grid =
[[137 129 115 126 134 132 134 113 128 132 126 125]
 [131 134 126 129 126 126 120 143 140 131 126 132]
 [120 122 124 147 137 158 102 112 134 130 126 114]
 [125 128 129 125 126 125 139 118 126 136 123 146]
 [116 125 138 129 138 116 121 135 120 128 143 130]
 [124 138 130 143 150 109 121 134 124 121 125 144]
 [119 125 137 120 124 117 119 143 127 140 131 138]
 [131 130 133 131 114 132 119 112 129 123 137 114]
 [111 119 136 120 133 127 130 129 121 140 124 145]
 [126 136 130 123 121 121 132 119 123 142 123 122]
 [111 136 131 125 120 122 129 150 122 125 116 147]
 [118 122 134 123 125 125 118 119 117 141 121 122]
 [118 140 141 120 131 123 139 119 136 113 134 131]]
Indices start at 1.
(1, 1): 137
(6, 3): 130
(7, 8): 143
(11, 4): 125
(5, 8): 135
(11, 6): 122
(13, 7): 139
(1, 12): 125
(9, 10): 140
(9, 6): 127
(7, 11): 131
(2, 1): 131
(10, 10): 142
(2, 6): 126
(13, 3): 141
(6, 9): 124
(7, 12): 138
(3, 4): 147
(4, 10): 136
(6, 10): 121
(12, 4): 123
(2, 3): 126
(6, 5): 150
(1, 10): 132
(4, 7): 139
(8, 12): 114
(12, 8): 119
(11, 10): 125
(12, 6): 125
(4, 1): 125
(9, 8): 129
(4, 11): 123
(12, 2): 122
(8, 11): 137
(9, 5): 133
(13, 4): 120

M = ((112, 144, 120, 130, 129, 129, 114, 118, 130, 129), (128, 140, 129, 124, 131, 126, 126, 130, 114, 140), (129, 145, 130, 123, 133, 125, 126, 131, 107, 146), (128, 146, 130, 123, 133, 125, 125, 131, 107, 146), (126, 144, 128, 124, 132, 126, 124, 129, 111, 143), (124, 123, 125, 131, 126, 130, 126, 124, 139, 120), (141, 108, 134, 128, 125, 128, 140, 135, 134, 120), (118, 138, 123, 130, 129, 129, 119, 121, 131, 128))
Indices start at 1.
(1, 1) -> 112
(4, 2) -> 146
(6, 10) -> 120
(2, 2) -> 140
(4, 6) -> 125
(5, 4) -> 124
(3, 8) -> 131
(2, 4) -> 124
(7, 6) -> 128
(7, 8) -> 135
(8, 2) -> 138
(4, 9) -> 107
(6, 6) -> 130
(3, 4) -> 123
(4, 10) -> 146
(5, 9) -> 111
(5, 10) -> 143
(7, 9) -> 134
(3, 7) -> 126
(3, 9) -> 107
(8, 8) -> 121
(1, 9) -> 130
(3, 6) -> 125
(2, 1) -> 128
(2, 3) -> 129
(5, 3) -> 128
(1, 6) -> 129
(4, 3) -> 130
(3, 1) -> 129
(7, 7) -> 140
(6, 7) -> 126
(4, 8) -> 131
(4, 1) -> 128

m =
[[119 120 150 146 116 123 132 122 128 143]
 [144 105 121 126 131 125 105 140 131 139]
 [108 143 148 125 143 125 117 126 138 145]
 [140 144 125 107 125 137 116 124 108 131]
 [110 117 129 125 143 145 125 134 108 113]
 [127 120 126 134 145 118 118 127 123 148]
 [127 139 124 119 142 114 137 120 150 120]
 [134 108 138 111 114 117 131 138 140 116]
 [132 129 154 120 130 142 116 116 132 136]
 [117 138 107 123  99 130 118 131 140 139]
 [130 145 136 139 127 110 106 128 123 103]]
Indices start at 1.
(1, 1) -> 119
(6, 3) -> 126
(5, 10) -> 113
(2, 2) -> 105
(7, 3) -> 124
(5, 3) -> 129
(9, 10) -> 136
(8, 8) -> 138
(11, 4) -> 139
(9, 7) -> 116
(11, 2) -> 145
(3, 9) -> 138
(8, 3) -> 138
(3, 5) -> 143
(10, 4) -> 123
(8, 9) -> 140
(6, 7) -> 118
(1, 6) -> 123
(8, 1) -> 134
(11, 10) -> 103
(7, 4) -> 119
(2, 8) -> 140
(4, 5) -> 125
(5, 1) -> 110
(2, 10) -> 139
(2, 3) -> 121
(5, 6) -> 145
(7, 10) -> 120
(11, 1) -> 130

X =
array([[133, 158, 124, 124],
       [125, 133, 125, 126],
       [141, 131, 141, 142]])
Rows and columns are counted from 1.
row 1 col 1: 133
row 1 col 3: 124
row 2 col 4: 126
row 2 col 2: 133
row 3 col 2: 131
row 1 col 2: 158
row 3 col 4: 142

arr =
[[130 143 137 114 127 107 110]
 [128 128 133 119 128 101 113]
 [132 139 116 130 133 135 135]
 [125 147 144 123 142 149 126]
 [136 158 141 121 130 130 115]
 [134 142 130 126 113 115 138]
 [136 141 110 127 130 130 140]
 [121 147 142 131 129 146 130]]
Indices start at 1.
row 1 col 1: 130
row 8 col 5: 129
row 1 col 5: 127
row 2 col 2: 128
row 5 col 2: 158
row 1 col 3: 137
row 6 col 6: 115
row 3 col 4: 130
row 6 col 7: 138
row 6 col 1: 134
row 6 col 5: 113
row 3 col 2: 139
row 4 col 5: 142
row 3 col 6: 135
row 8 col 7: 130
row 2 col 1: 128
row 2 col 4: 119
row 7 col 6: 130
row 2 col 5: 128
row 5 col 7: 115

x =
[[122 127 134 133 144 146 127 135 121 144 134 107]
 [137 116 125 128 120 135 129 137 112 126 129 118]
 [131 133 132 122 115 109 130 121 144 113 123 153]
 [138 116 111 130 113 126 124 133 110 120 127 117]
 [123 123 132 131 142 148 126 136 115 144 133 100]
 [116 134 138 128 148 140 128 128 132 149 131 113]]
Indices start at 1.
(1, 1): 122
(3, 6): 109
(3, 1): 131
(6, 9): 132
(5, 2): 123
(2, 5): 120
(4, 6): 126
(4, 11): 127
(4, 1): 138
(3, 9): 144
(5, 9): 115
(2, 11): 129
(2, 4): 128
(4, 8): 133
(4, 12): 117
(1, 11): 134
(4, 2): 116
(2, 6): 135
(3, 2): 133
(2, 1): 137
(6, 5): 148
(6, 11): 131
(1, 10): 144
(4, 4): 130

B =
[[127 121 127 131 128 136 124 131 123]
 [131 126 130 129 133 130 131 127 130]
 [125 128 125 127 131 129 125 123 135]
 [115 130 149 111 124 133 109 130 150]
 [129 131 132 126 124 125 124 126 135]
 [127 141 112 123 128 111 134 128 148]
 [131 135 143 134 130 121 128 127 135]
 [124 129 126 134 126 127 133 129 119]
 [136 135 131 125 128 124 135 132 122]
 [134 138 129 127 127 125 129 121 130]
 [132 132 124 131 132 132 132 130 125]
 [125 121 130 123 129 126 127 128 129]
 [133 141 118 126 126 127 130 128 121]
 [135 141 131 146 129 138 128 129 136]
 [133 129 129 129 124 135 116 129 136]
 [121 122 129 123 127 122 129 128 128]]
Rows and columns are counted from 1.
(1, 1) => 127
(2, 6) => 130
(3, 7) => 125
(8, 3) => 126
(6, 2) => 141
(7, 7) => 128
(8, 8) => 129
(16, 2) => 122
(7, 8) => 127
(13, 6) => 127
(5, 9) => 135
(12, 3) => 130
(3, 2) => 128
(10, 7) => 129
(14, 1) => 135
(4, 9) => 150
(11, 3) => 124
(6, 3) => 112
(11, 8) => 130
(1, 8) => 131
(10, 8) => 121
(3, 5) => 131
(15, 9) => 136
(3, 3) => 125
(12, 7) => 127
(10, 4) => 127
(4, 5) => 124
(14, 9) => 136
(14, 8) => 129
(3, 1) => 125
(11, 7) => 132
(1, 9) => 123
(4, 8) => 130
(1, 7) => 124
(5, 3) => 132
